Rotation paths and how fast each direction turns (degrees a step):
Each turn is a multiple of 5 degrees from 10 to 175, or 0.
Each row of a path follows its step; steps can be skipped.
path 1
step 0: [ 0.39  2.03 -1.77  0.27 -1.36  0.46  0.03 -1.45  1.11 -1.01  0.18 -0.69
  1.61 -0.44  0.72 -0.83 -1.97  1.37  0.51 -1.23 -0.74  1.24  1.71  0.73
 -1.63  1.59  0.36 -1.67  0.19  1.64  0.49 -1.86  1.73 -0.27  1.89 -2.74
 -1.39 -2.37 -0.45  1.92 -2.27  0.32]
step 2: [-1.19  1.07 -1.66  0.47  1.20  0.30 -1.12 -1.88 -0.04 -0.82  0.65 -0.67
 -2.28 -0.61  1.43  0.43  2.62 -0.18  0.13 -0.74 -2.62  1.22  1.90  0.73
 -0.91  3.20  0.33 -0.36  0.78  1.27 -2.63 -0.03  0.18  0.45 -0.95  0.73
  0.98  1.14 -1.11  3.30 -0.08  0.12]
step 3: [ 1.03  0.56 -1.91  0.37 -0.21  0.47  0.11  0.81  2.03  1.05  0.09 -1.08
  1.08 -0.47 -0.17 -2.51 -0.26  0.19  1.16 -1.35 -0.51 -0.48 -1.61  2.53
 -1.57  0.91  4.18 -0.96 -0.24 -0.20 -1.91 -0.19  1.35  2.87  0.53 -1.30
  1.49  0.26 -1.73  0.81  1.09  0.63]
step 4: [ 1.46  0.43  0.87  2.11 -0.93  2.70 -1.70 -0.81  0.23 -0.47  0.07  1.76
 -0.23  0.09  1.55  1.69 -0.39 -0.05  1.84 -2.01 -0.54  0.73 -0.94  1.41
  1.07  0.88 -0.01 -1.43 -0.16 -2.02 -0.33  3.51 -0.15  0.86 -0.56 -1.77
 -0.09 -1.34 -0.80  2.93  1.46 -0.50]
step 6: [ 1.31  0.73 -0.18  0.39 -0.24  1.02  1.68 -0.36  1.35 -1.29  1.19  2.04
  0.96  0.45  0.33 -0.82  1.13 -1.49  0.70 -0.57  0.08 -1.64  0.51  3.33
 -2.18 -0.02 -0.32  1.02  1.29  2.16  0.36  0.36  0.09  2.95  0.13 -2.66
 -0.43 -0.95  0.31  1.73 -2.72 -1.25]
step 8: [-0.87 -0.37 -1.17 -0.17 -0.85  0.36 -0.50 -1.56  2.21  0.16  0.37  0.28
  0.29  1.39  1.19 -2.09 -0.35  1.77 -0.49 -3.98 -1.92  1.74  0.46  1.60
 -0.81  1.94 -2.02 -0.67  1.46  0.71  0.52 -2.19  2.36  0.88 -0.57  0.84
 -0.30 -0.63 -1.88  1.36 -0.26  0.00]
step 9: [ 2.97  0.49 -1.11 -0.35 -0.70  0.70  1.21 -0.13  1.24 -0.98 -3.09 -0.23
  1.21  0.73  0.49 -1.17 -0.57  1.46  1.94  0.04 -2.39 -0.54  0.52 -0.18
 -0.22  2.05  1.45 -1.76  0.81 -0.84  0.68  0.11  1.55  1.24  1.59 -3.40
 -1.78 -0.79  1.11  0.82 -0.33  0.87]
step 11: [ 0.25  1.35 -0.85  0.86 -0.33 -0.60  2.15  1.00  0.32 -0.74 -1.07 -0.53
 -1.36 -1.12  1.00 -0.64  1.69  1.28  0.98 -1.36 -1.99  0.17  1.34  1.29
 -3.29  0.68  1.28 -0.24 -0.21  0.99 -3.57 -0.84  0.90  2.35 -0.95  1.08
  1.88 -0.34 -0.57  1.43 -0.41  2.18]
step 12: [ 2.02  0.01 -1.26  1.24 -0.77  0.13 -0.88 -2.09  1.51 -0.12  0.94 -1.26
  0.12 -1.88 -0.10  0.43 -1.59 -1.52 -0.26 -0.98 -1.02  0.71 -2.20  2.04
 -0.45  1.81  1.79 -0.36  0.64  0.05 -2.10  2.19 -0.65  2.89  1.12 -2.18
  0.43 -0.36 -0.21  2.42 -0.24 -1.29]
step 17: [-0.53  0.42  0.03  0.04 -0.84  0.91  2.19 -1.34  1.46 -0.36 -1.99 -0.13
  0.53  0.45 -1.11 -0.52 -1.64  1.79  1.50 -1.37 -3.72 -0.05 -1.27  0.83
 -1.86  2.80 -1.82 -1.72  1.27  0.58 -0.44 -0.79  0.63  2.98 -0.41 -0.05
 -1.05 -1.31 -0.75 -0.11  0.97  0.35]
Directions:
[-0.38 -0.13 -0.11 -0.43 -0.20 -0.38 -0.53 -0.26 -0.25  0.27 -0.93  0.44
 -0.22 -0.09 -0.17  0.31 -0.09  0.11  0.36 -0.26 -0.71  0.02 -0.29  0.48
 -0.65 -0.11 -0.79  0.45 -0.14 -0.13 -0.74 -0.51  0.31 -0.17 -0.42  0.98
 -0.45  0.74  0.32  0.38 -0.16  0.13]
120
[ 0.93  0.13 -0.10  0.04 -0.20  0.02 -1.28  0.68  0.14 -0.25  0.49  0.00
  0.60 -0.50  0.28 -0.38 -0.29  0.43  0.28  0.40 -0.44 -0.57 -0.24  0.38
 -0.14  0.01  0.27  0.03 -0.59  0.29  0.23 -0.47 -0.79 -0.20 -0.24 -0.29
 -0.35  0.27  0.40 -0.14 -0.27 -0.50]
120
[ 0.10 -0.15  0.91  0.47 -0.36  0.18  0.43  0.31 -0.03  0.14 -0.39 -0.18
  0.09  0.22 -0.87 -0.13 -0.09  0.52  1.16  0.61 -0.15  0.35  0.28 -0.23
  0.01  0.28  0.68 -0.15  0.34  0.63 -0.38  0.10 -0.24 -0.42 -0.54  0.19
 -0.40  0.21 -0.74 -0.25 -0.39  0.37]
175
[ 0.53 -0.70  0.35 -0.39 -0.62 -0.90  0.41 -0.23  0.04 -0.41 -0.19 -0.08
  0.26 -0.51  0.74 -0.37  0.31  0.81 -0.51 -0.61 -0.39  0.20  0.09 -0.69
  0.08 -0.07 -0.09  0.62  0.45  0.25  0.36  0.23 -0.19  0.02  0.47  0.06
 -0.61 -0.03 -0.02 -0.15 -0.37  0.58]
35
[-0.03 -0.65 -0.29  0.44  0.45 -1.04  0.14 -0.09  0.41  0.44  0.12 -0.36
 -0.62  0.05  0.38  0.14 -0.06  0.15  0.31 -0.35  0.37 -0.35 -0.89  0.65
 -0.11  0.89  0.42 -0.17  0.21  0.45  0.24  0.10 -0.61  0.21 -0.14  0.90
  0.41 -0.25 -0.13 -0.22  0.09 -0.25]
80
[-0.29 -0.10  0.43  0.24  0.01  0.33  0.55 -0.07 -0.04  0.91  0.33  0.13
  0.11  0.15 -0.57 -1.06  0.41  0.49  0.13  0.18 -0.20 -0.67 -0.32  0.20
  0.21 -0.25 -0.90  0.23  0.18 -0.07  0.71  0.16  0.10 -0.19  0.08  0.26
 -0.33 -0.67  0.50  0.57 -0.35 -0.73]
40
[-0.46 -0.34  0.02  0.06 -0.11  0.61  0.05  0.42 -0.59 -0.19 -0.36 -0.83
  0.05 -0.27  0.14 -0.08  0.49  0.09 -0.53 -0.05 -0.94 -0.98 -0.75 -0.33
 -0.20  0.72  0.41 -0.19 -0.46  0.06 -0.32  0.29  0.42 -0.64  0.09 -0.18
  0.37 -0.06 -0.24  0.39  0.44  0.35]
45
path 2
step 0: [ 0.35  0.70 -2.09 -0.05  1.95  0.88  2.00 -0.82 -1.41  0.03 -0.42  0.12
  1.01 -1.74  0.05  2.83 -1.39 -1.34 -0.28 -1.11  0.48 -0.33 -1.38  1.20
 -2.56  1.70 -0.56  1.30 -1.05  0.03  0.51  1.17  0.36 -0.86  1.12  0.37
  1.18  0.75 -1.07  0.31  2.29 -0.32]
step 2: [ 0.82  0.39  0.60  1.12 -0.97  1.72 -1.64  1.36 -0.60  1.87 -1.45 -1.25
 -0.29 -2.47 -1.15 -0.15 -1.53  0.90  1.36  1.12  0.50  1.81 -0.16 -0.42
  0.55  2.06  0.63  1.40  1.62  1.47  1.13  1.17 -1.39 -0.85  0.85  1.45
 -2.03  0.01 -0.06 -0.68 -1.15 -0.63]
step 4: [ 1.50 -0.42 -1.98  1.05  1.65 -0.46  1.86 -1.09 -0.87 -0.62  0.82 -0.19
 -1.07 -2.39  0.44  0.82  1.07 -2.34  0.14 -0.83 -1.32  1.23 -1.94  2.21
 -1.69 -0.64  0.15  1.72  0.70 -1.32  0.85  1.64 -0.10 -0.68  1.20  0.87
 -0.31 -0.09  0.59 -0.01  1.73 -0.29]
step 8: [-1.04 -1.13 -0.90  2.77 -0.09 -0.33  1.60 -1.49 -1.38  0.77  1.28  0.91
  0.92 -2.09 -0.58  1.24  0.03 -0.71  1.50 -1.67 -0.01  1.75 -0.32  1.53
 -2.03  1.74  0.44  0.94  0.51 -0.73 -0.48  1.92  1.21  0.40  1.25  0.29
 -0.01  1.37 -0.23 -0.44  2.14 -0.29]
step 9: [ 0.38 -0.13  0.10  1.10  0.50  0.79 -1.09  0.16 -0.56  0.24  1.79 -1.37
 -2.63 -1.30 -2.46 -1.56  0.58 -0.09  0.84  1.31 -0.39  2.14  0.25  1.14
 -1.35 -0.14  0.09  0.59 -0.50 -0.27  3.62 -0.58 -0.43  2.30 -1.12 -0.72
  0.17  0.70 -1.84  0.44  0.30  0.14]
step 10: [ 0.94 -0.16  1.07 -0.08 -0.19  2.37 -1.00  0.96 -1.04  0.46 -1.46 -0.70
  0.71 -1.26 -0.32  0.77 -1.05 -1.05 -0.52  0.78  0.34 -0.77 -2.16  0.37
  1.29  2.35 -1.53  0.98  1.95  0.28  3.56  1.63 -0.06 -0.44  1.22  1.10
 -0.21 -0.97 -1.44 -0.36 -1.27 -0.14]
step 12: [ 1.48 -0.25 -0.50  2.99 -0.45 -0.37  0.65 -1.43 -1.28 -0.53  0.32  0.24
 -0.71 -2.67 -2.16  0.89  1.71 -0.87  0.16  0.61  0.13  3.42 -0.39  2.31
 -0.26  0.45  1.53  1.63  0.82 -1.01 -0.40 -0.11  0.32 -0.21 -0.30  1.15
  0.41  1.04  0.40  0.14  0.72  0.99]
step 15: [ 0.46  0.53  0.98  1.07  1.73  1.93  1.86  0.54  1.05 -0.64  0.20 -1.14
  0.17 -1.20  0.92  1.00  0.45 -0.74 -0.77 -0.07  0.97  1.54 -2.09  2.22
  1.70  0.16  1.58  3.36  0.85  0.01  0.65 -0.84 -0.45 -0.22  0.93 -1.42
 -0.78  0.77  0.86  0.28  2.20 -0.88]
step 16: [-0.19 -0.28 -1.07  1.46 -1.18  1.35  0.79 -1.57 -2.16  0.54 -1.16  1.87
  0.17 -1.56 -1.06  0.41 -1.27 -0.36  2.02  0.49  0.56  3.01  0.12  0.44
 -0.61  2.14  2.49  1.14 -0.66 -1.52  0.09 -0.72  1.12  0.09  0.43  1.50
  0.03  0.57 -1.73  0.23  0.79 -0.06]
step 17: [ 1.99  0.81 -0.27  0.55  1.73 -0.78  0.00  1.21 -1.47 -0.35  0.06 -2.07
 -1.52 -1.62 -1.80  0.44 -1.87  0.43  0.46  1.37  1.01  0.67 -0.07  0.00
 -2.72  0.51 -0.71  0.41 -1.16  0.88  2.96 -0.83 -1.30 -0.27 -2.23  0.38
  0.01 -0.61 -1.34  0.19 -0.04  1.05]
Directions:
[ 0.23  0.11  0.41  0.23  0.56  0.71 -0.02 -0.16 -0.83  0.04 -0.57  0.46
 -0.69 -0.16  0.08 -0.07 -0.62 -0.60 -0.10 -0.34 -0.03 -0.52 -0.12 -0.62
 -0.38 -0.04 -0.76 -0.30  0.45  0.50 -0.12 -0.36  0.07 -0.13 -0.06 -0.86
  0.07 -0.52  0.30  0.29 -0.49  0.68]
100
[ 0.69 -0.79 -0.20  0.31  0.68 -0.27 -0.05  0.01 -0.39  0.11  0.40  0.07
 -1.19  0.69  0.22 -0.38  0.27  0.18 -0.26  0.54 -0.81  0.49  0.15 -0.08
 -0.09 -0.17  0.46 -0.26 -0.43  0.08 -0.08 -0.23  0.15 -0.41  0.31  0.24
 -0.15 -0.80 -0.35 -0.59 -0.04 -0.30]
140
[-0.08 -0.48  0.03  0.34 -0.23 -0.69  0.92 -0.26  0.49 -0.27 -0.60  0.03
 -0.13  0.03 -0.55  0.10 -0.60 -0.19  0.49 -0.53  0.36  0.47  0.06  0.04
 -0.67 -0.21  0.35 -0.22  0.21 -0.52  0.17 -0.78  0.68 -0.57  0.02  0.44
  0.38 -0.19  0.87 -0.27  0.09  0.16]
85
[ 0.39 -0.04  0.49 -0.24 -0.32 -0.40 -0.10  0.80  0.00  0.78 -0.21 -0.23
  0.02 -0.61 -0.53  0.14 -0.29 -0.06  0.38 -0.11 -1.20 -0.11  0.38 -0.19
  0.55  0.31  0.23 -0.60 -0.48 -0.57  0.50  0.01  0.30 -0.11 -0.71 -0.35
 -0.60  0.03 -0.10  0.22  0.12  0.56]
95
[ 0.25 -0.45  0.64  0.17 -0.15  0.29 -0.27  0.89  0.26 -0.40 -0.29 -0.97
 -0.34  0.43 -0.67 -0.81 -0.33  0.16 -0.05 -0.27  0.58 -0.53  0.24 -0.53
  0.63  0.36 -0.26 -0.11  0.22 -0.13  0.19  0.43 -0.40 -0.15  0.59  0.10
  0.21 -0.05  0.32 -0.19  0.00 -0.77]
90
[-0.66 -0.28 -0.40 -0.56 -0.17  0.01  0.09 -0.52  0.55  0.22 -0.04 -0.18
 -0.38 -0.28  0.20 -0.92  0.01  0.02  0.01 -0.57 -0.79 -0.23 -0.32  0.49
  0.10 -0.08 -0.46  0.43 -0.05  0.05  0.92 -0.13  0.37  0.72  0.94 -0.47
 -0.05 -0.54  0.16  0.17  0.44 -0.02]
70
